In the rows, zero is written as 128.
One hidden turn or mirror swaps the rows below in pairs. Which row is each named row swapped with?
The rows were stretched afterwards, more along some directions than others.
k959: [137 132 167 126 129 129 125 134 166 138 124 127 126 136 165 106 132 135
 110 159]
k514: [105 149 120 127 141  97 104 129 145 150 116 134 135 116 116 145 123 116
 109 159]
k172: [118  85 138 140 126 126 110 127 138 142 108 148 126 113 151 138 133 168
 115 137]
k177: [120 142 118 133 126 126 115 102 135 148  60 141 130  96 138 139 135 119
 139 126]
k160: [124 150 104 141 137  85 104  80 150 135  98 138 156 102 155 139 131 158
 136 119]
k291: [143 133 125 143 126 147  94 122 145 129  76 165 133 121 141 109 134 168
 131 124]
k615: [122  91 124 115 125 102 101 135 122 164  98 151 147 107 118 137 130 168
 117 133]
k484: [101 122 115 135  96 154 101 138 133 158 146 132 118 118 161 163 149 126
 111 107]
k282: [140 122 164 128 111 100 130 157 162 130 150 159 126 164 113 170 124 122
 124 168]
k16: [139 111 137 134 137 160 107 144 149 107 122 160 125 140 159 122 127 174
 124 120]
k356: [128 160  98 124 127  90  88  90 145 161  86 138 147  92 155 110 127 150
 124 138]
k771: [140 130 113 131 129 150 142 116 137 125 154 144 136 166 148 133 142 128
 116 114]
k573: [112 133 113 123 112 100  88 104 123 157  72 118 137  64 138 106 130 160
 107 138]
k672: [113 107 142 115 110 106 109 137 122 152 118 126 143  91 188 120 150 150
 115 135]
k699: [118  83 159 109 122 129 104 149 152 148 168 146 116 142 168 144 121 135
  94 160]
k46: [139 115 170 131 113  95 127 154 144 125 164 150 132 151 141 135 123 126
 125 176]
k261: [118 133 127 126 126 124 152 151 105 130 155  92 114 139 133 118 136 106
 126 122]
k787: [129 134 134 118 119 125 135 157 104 128 140  91 130 123 129  91 139 132
 126 129]
k342: [118 129 127 117 106 152 134 174 108 154 120 111 119 105 118  90 128 123
 119 126]
k821: [143 125 143 130 106 146 147 174 154 150 155 157 117 159 128 125 122 103
 109 155]
k713: [111 111 170 128 113 145 108 152 114 145 136 136 134  95 165  93 131 150
 114 127]
k246: [113 151 112 135 132 160 133 145  94 122 103 120 124 112 133 132 163 136
 135  89]
k458: [132 118 148 150 119 166 111 141 147 110 115 160 122 133 144 126 124 161
 142 110]
k448: [112 101 140 113 116 118 122 103 142 101 113 108 139 108 132 139 125 144
 138 131]
k329: [114 110 117 101 130 137 105 125 100 137  78  96 147  97 176  81 160 185
 109 116]
k426: [121 133 142 110 132 107 157 150 101 141 136  91 132 129 124 100 131 128
 120 128]
k191: [138 115 120 151 119 164 100 132 158 109 113 171 131 125 159 128 132 185
 125 107]
k716: [143 130 131 135 125 101 141 135 146 148 134 162 137 155 117 154 138 120
 123 154]
k944: [130 117 139 149 109 140  88 128 162 117 100 169 137 130 138 148 126 161
 138 126]
k119: [127 139 126 121 135 113  94 114 160 138 122 143 133 132 104 150 116 137
 117 157]
k221: [116 119 138 100 131 108 133 152  98 136 120  77 133 107 122  83 146 134
 113 120]
k968: [128 115 107 137 160 136 130  99 117  95 119 154 126 121 136 165 117 147
 156 119]
k891: [149 129 114 140 140 152 164 107 142 111 129 144 129 147 149 122 127 142
 120 137]
k703: [ 94 114 105 121 122 139 117 130 145 154 134 155 135 104 163 156 124 116
 117 118]
k297: [125  92 137 113 117 142 110 133 144 162 129 142 132 109 154  93 102 158
 103 150]
k745: [110 135 150  97 140  76 140 144 110 135 144  81 152 138 112 111 142 121
 124 144]
k371: [121 138 110 110 146 123 116 132 102 151  79  99 122  94 128 127 143 125
 124 119]
k698: [131 147 111 133 117  94  99  96 155 152 115 136 146 117 175 130 131 154
 120 139]
k267: [112 127 119 128  80 173 117 122 143 154  96 144 140 115 145 126 133 156
 136 112]
k984: [ 98 142 120  98 160 128 109 143 106 114 129 108 151 104 146  97 147 157
 104 117]
k233: [119 156  99 124 134  88 102  82 139 144  93 132 152 102 146 141 124 143
 139 123]
k125: [ 98 141 129 108 130 135 120 122  98 146 116 114 129  99 114 115 119 122
 126 115]
k648: [120 130 103 122 131  93  94  89 133 159  78 111 146  98 168 109 140 156
 125 122]
k198: [131 148 115 108 155  80 101 129 115 155  87 111 136  98 101 111 137 142
 100 141]
k537: [132 120 105 107 145 111  94 105 120 105 118 118 131  90 170 116 124 167
 114 144]
k656: [125 146 103 132 134 106 113 100 126 150  98 110 148 107 170  97 134 152
 117 118]
k41: [150 114 144 130 120 130 139 164 145 134 177 156 127 167 136 155 133 127
 122 157]
k624: [133 118 128 105 127 118  98 135 106 149  80 142 155  99 140 115 143 180
 122 145]
k905: [132 106 133 136 135 150  98 140 150 125 117 159 124 135 157 121 133 172
 127 123]
k91: [153 126 150 143 118 107 139 150 156 135 162 159 129 164 135 152 127 114
 130 171]
k911: [130 145 139 111 128 117 137 153 105 130 143  99 132 118 113 106 131 119
 129 133]
k946: [113 111 154 116 129 129 130 119 125 113 135 107 133 124 131 116 127 112
 136 105]
k554: [ 95  89 133 107 110 128  97 156 125 163 122 122 142  88 166  85 118 161
  92 147]
k502: [138 129 153 117 133  68 121 150 151 152 153 137 145 150 135 140 138 130
 110 193]

k172 is swapped with k573
k246 is swapped with k672
k221 is swapped with k716
k261 is swapped with k46
k537 is swapped with k968

